(in the rows, 128 means zero)
The same turns and mirrors carry the whole set onto itself and the rows of a family onto each other. Which other rows belong to the same family as each row named below? List them in the order they appear above.
These 18 rows form 3 families of 6 rows each.
vufa: [112 131 104 121 135 148 123 148 123 115 139 115  99 163 157 149 137  96
 128  98 130 127 138 121 148  91 154 144 124 110 107 166 124 131 108 110
 136 114 126 124 102 160 143 119 147 107 106 112 132]
bafo: [117 117 123 103 143 159 131 152 120 111 123  99  88 169 144 134 128 102
 120 107 140 121 134 131 151 108 149 139 137 104 124 154 125 135 104 116
 128 119 125 121 111 156 165 114 148 106  96 116 124]
minu: [167 112 124 114 121 125 127 117  96  91 149 111 156 103 149 147 118 124
 110 129 154 130 155 109 127 139 125 113 148 161 133 110 116 148 132 141
 124 136 140 141 131 155 128 151 120 155 131 155  97]
tila: [100 130 118 136 104 121 130 138 117 119 132  90 136 118 142 156 149  90
 110 144 124 101 149  95 128 106  92 124 121 145 138  98 109 134 133 109
 133 122 125 138 119 136 150 137  99 169 116 128 117]
dos: [161 142 130 121 132 117 121 131 115  84 143 113 139  93 143 154 131 113
 114 131 152 129 165  81 137 113 119 115 128 165 120 115 119 173 128 118
 117 135 113 145 142 149 139 164 132 147 133 145 107]
Kub: [103 114 109 124 117 128 142 141  97 117 123  82 149 115 146 138 132  94
 118 142 133 114 131  94 122 117 103 118 133 148 140  86 107 141 122 120
 138 113 143 133 116 125 153 123  99 162 116 136 118]
zuru: [139 141 131 102 143 145 102 121 138 104 141 128 118 133 150 116 133 109
 100 115 115 144 141 134 131  99 175 114 119 143 107 149 160  96 128 116
 126 126 138 118 134 158 109 136 148 123 129  87 140]
buniv: [131 132 138  90 144 145 104 127 123 101 135 119 110 141 144 121 128 107
  94 120 132 148 126 125 132 121 183 101 118 146 116 150 139  83 138 128
 119 139 134 110 142 149 113 120 149 128 123 103 143]
fep: [138 143 140  94 156 151 116 139 139 115 118 107 114 127 138 125 143 111
 116 124 131 153 123 130 150 137 186 103 133 133 123 153 141  87 152 131
 108 126 133 109 133 151 115 134 150 124 128 107 136]
Varuz: [124 133 120 117 153 122 124 110 143 150 121 139 108 105 135 113 104 110
 124 131 141 113 141 136 161 127 148 105 129  94 130 139 154 108 123 119
 103  93 134 104 126 134 127  96 143 102 104 126 139]
nize: [108 143 121 147 119 105 125 129 122 101 137  89 136 118 142 134 145  95
 127 143 132  82 145  94 140 120  96 117 115 153 117 101  97 149 124  99
 127 115 129 143 125 127 149 132 114 173 108 133 126]
Gaf: [119 125 133 114 137 152 141 145 116  89 118 108  90 163 144 137 140 103
 132 108 144 130 125 134 139 124 156 143 142 101 113 136 126 130 138 124
 118 122 122 119 115 159 156 109 164 103 108 118 138]
nani: [113 131 133 106 149 118 122 116 138 134 113 127 102 110 141 115 125 112
 131 135 124 126 122 149 174 124 152 110 140  98 132 133 133 124 135 115
  96  88 126 102 112 146 132  88 138 109 104 116 139]
mor: [116 156 109 125 143 136 136 128  97 105 135  94 132 103 158 108 114 141
 132 152 136 122 141 111 157 136 110  99 122 141 155 120 148 155 121 140
 113 125 155 131 130 112 110 131 100 166 121 160  95]
Daza: [131 160 130 135 156 135 115 116 125  90 141 100 121  97 152 121 128 125
 129 150 118 116 151  99 154 116 127  93 114 144 127 121 142 177 134 122
 121 117 140 131 128 110 112 149 102 184  94 158 100]
veta: [125 149 114 125 165 128 124 104 139 141 134 151 109 115 148 115 125 111
 132 128 129 101 145 144 152  91 151 116 121  94 131 146 141 112 123 103
 109  95 137 104 127 142 119 105 135 105 107 118 132]
Dibap: [111 171 109 124 164 133 118 114 117  96 142 101 128 110 155 125 132 125
 136 149 128 109 149 105 152 129 111 108 115 134 144 117 161 164 125 132
 120 129 144 142 116 108 107 141  96 168 104 160 102]
kika: [163 134 131 108 124 117 119 112 113  95 151 123 155  95 146 155 118 115
 113 138 156 132 161  97 139 107 129 129 130 159 121 113 125 162 139 131
 112 148 138 147 129 165 125 153 129 160 124 149  97]

Which other rows belong to the same family as nize? dos, fep, Gaf, nani, Daza
Which other rows belong to the same family as tila? bafo, buniv, Varuz, Dibap, kika

